(in the rows, 128 means zero)
One turn moves every row onto another: examples first, then more rows asked:
Pepam: [148 157 135 116 153 148 128  96 156  99  75  85 117 142 124 108 149 112
 148 135 132 114 116 136 146 133 157 128 107 126 167]
Leza: [134 153 129  94 133 169 116 128 158 138  97  99 150 146 145  93 105 147
 111  96 124 154 148 155 155 152 137 126 142 143 117]
niv: [157 111 153 110 137 162 118 125 210  94 118 137 150 117 104  89 129 140
 121 120 152 162 126 118 117 156 151 108 128 109 125]
dise: [102 134 140  99 110 149 137 150 157 156 109 144 109 129 142 143 145 134
 104  87 126 122 137 147 169 106 141 129 148 122  96]
pasut: [106 116 136 110 120 154 155 154 136 143 116 127 124 139 144 130 159 138
  97  79 129 115 129 146 158 108 147 145 137 116  89]
Nog: [190 125 124 134 135 139  98 128 156 125  79 141 117 128  99 157 136 125
 156 131 148 136 112 145 150 164 136 105  89 126 122]
dabam: [142 145 118 123 122 122  92 103 135 125 137 139 130 143 125 122 144 108
 168 100 119 121 130 122 132  93 104 140 131 154 147]
gagag: [123 104 165 111 159 136 178  85 136 116 104 106 106 147 133 123 141 108
 130 144 108 112 152 121 171 150 142 112 128 103 116]
val: [136  73 150 124 111 154 166 119 150 136 118 118 110 143 154 137 114 124
 182 104 132 116 105 136 148 132 139 140 118  81 151]
san: [142 157 162 148 113 147 157 133 181 128 125 123 142 147 132 127 153  82
 129 100 112 101 137 124 133 111  99 113 138 103 142]
tifud: [158 121 134 138 165 155 106 132 150  95 126 158 116 108 116 128 130 110
 153 138 118 144  98 112 131  90 138 141 137 140  78]
kod: [125  91 145 106 124 143 123  89 129 110 145  82 138 126 152 117  95 125
 140  98 122 133 100 149 130 125 121 160 108 126 102]
Bas: [155 116 151 110 135 161 112 142 202  90 121 130 142 122 107  92 125 146
 115 111 148 168 121 119 117 153 149 105 124 105 122]
pevo: [138 111 145  97 158 135 180 114 151 121 101 105 114 157 146 110 145 116
 129 134 112 101 165 117 179 157 124 118 123 106 118]
vizo: [145  89 151 138 106 139 161 128 123 154 127 116 113 142 135 129 119 124
 185  95 115 115 119 135 145 129 137 146 130  80 141]
reluz: [178 118 124 143 128 135  86 130 164 119  84 148 114 123 102 155 134 118
 154 129 147 135 116 150 145 166 135 105  92 121 129]
sase: [160 111 130 135 163 159 109 121 153 102 120 163 116 101 115 137 127 114
 156 134 115 143  98 120 126 100 146 143 139 143  76]
Ruz: [127 139 158 155 106 163 144 128 168 128 126 144 152 163 143 124 162  91
 127  99 119 124 145 127 137 117  94 106 151 118 141]
gira: [137  86 173 125 137 145  97 124 149 136 127 133 145 133 122  89 119 116
 135 165 160 140 121 142 146 157 115 135 121 148  72]
Boke: [147  89 176 122 133 145 105 117 146 139 135 130 147 137 115  90 115 126
 141 159 164 140 118 135 146 157 107 140 112 145  76]

kod moves to Leza
pasut moves to pevo
Boke moves to Bas
Where do these go?
gira moves to niv
val moves to dise

One turn moves every row onto another: examples first, then more rows asked:
Leda: [120 166 141  89 142 142 123 153 110 151 101 111 152 119 115 102]
tepa: [127 161 104 125 133 124 146 140 131 143 113 139 112 132  71 143]
nazuz: [124 147 148 136 119  97  92 136 161 126 138 137 115 123 151 110]
perob: [111 139  90 144 112 141 148 126 141 163 129 110  94 135  94 114]
Pek: [125 139 109 106 163 163 108 136 127 147  88 134 134 108 115  88]
Dofur: [123 149 115 118 111  83  89 109 114 182  99 117 130 138 127 119]
Gel: [153 138 123 151 144 103 136 110 124 133 108 150 154 179 108  97]
kes: [135 155 122 176 153 107 135 130 108 168 116 150 146 128 109 115]
Vufud: [146 143 104 136 138 128  84 140 140 140 138 163 142 131 150 146]
Bivet: [139 153 134  78 150 142 118 138 114 130  99 109 144 147 111  86]
feb: [125 127 142 101 113 162 123 146 102 158 108 105 103 111 120 100]
tetus: [158 118 121 120 130 147 124 112 150 138  89 149 125 150 129  69]
rikir: [156 131  88 126 132 143  89 126 108 147 127 165 134 136 136 144]
Risez: [133 113 164 143 128 141 119 127 168 148 104 116 120 112 137 128]
zeku: [157 125 148 121 159 125  86 131 114 149 155 108 133 128  86 122]
fefut: [123 154 162 146 136 127 113 135 158 116 131  86 121 137 134 119]
Guke: [147 134  96 125 150 125  86 139  86 124 141 125 151 163 123 119]
nikep: [128 119 143 121  86 132 133 133 104 155 149 102  99 150 120 123]
Sek: [151 125 130 101 116 118 110 111 152 118 106 115 138 182 116  90]
pul: [115 166 104 128 120  80 116 119 117 175 108 124 119 153 103 123]
Sape: [119  99 121 149 118 126 119 142 141 153 125 134 161 137 165 109]
zat: [145 157  99 125 135 168  99 119 128 148 161 131 154 136 119 139]
Gise: [161 113 119 138 120 132 122  98 144 133 122 152 115 167 118  74]
Vab: [150 105 135 136 136 168 139 104 128 165  89 111 131 129 114 124]
vuro: [137 143 126 129 124 111  81 107  94 172 142  90 112 131 108 105]
dabop: [132 123 127 128 143  96 108 160  92 119 101 120 126 167 118  94]
vakeb: [109 119 113 151 123 122 156 152 155 151 126 151 145 141 113 132]
Gitu: [110 155 105 145  99 116 111  99 118 163 107 104 100 156 139  98]
kome: [137 152 142 134 135 139  93 126 153 125 160  91 122 130 141 131]
fekur: [112 127  97 147 136 149 147 141 150 137 142 118 110 142  81 115]

rikir moves to Gise
Gel moves to vakeb
zat moves to Sek
Where do these go?
Vab moves to nikep
Vufud moves to tetus

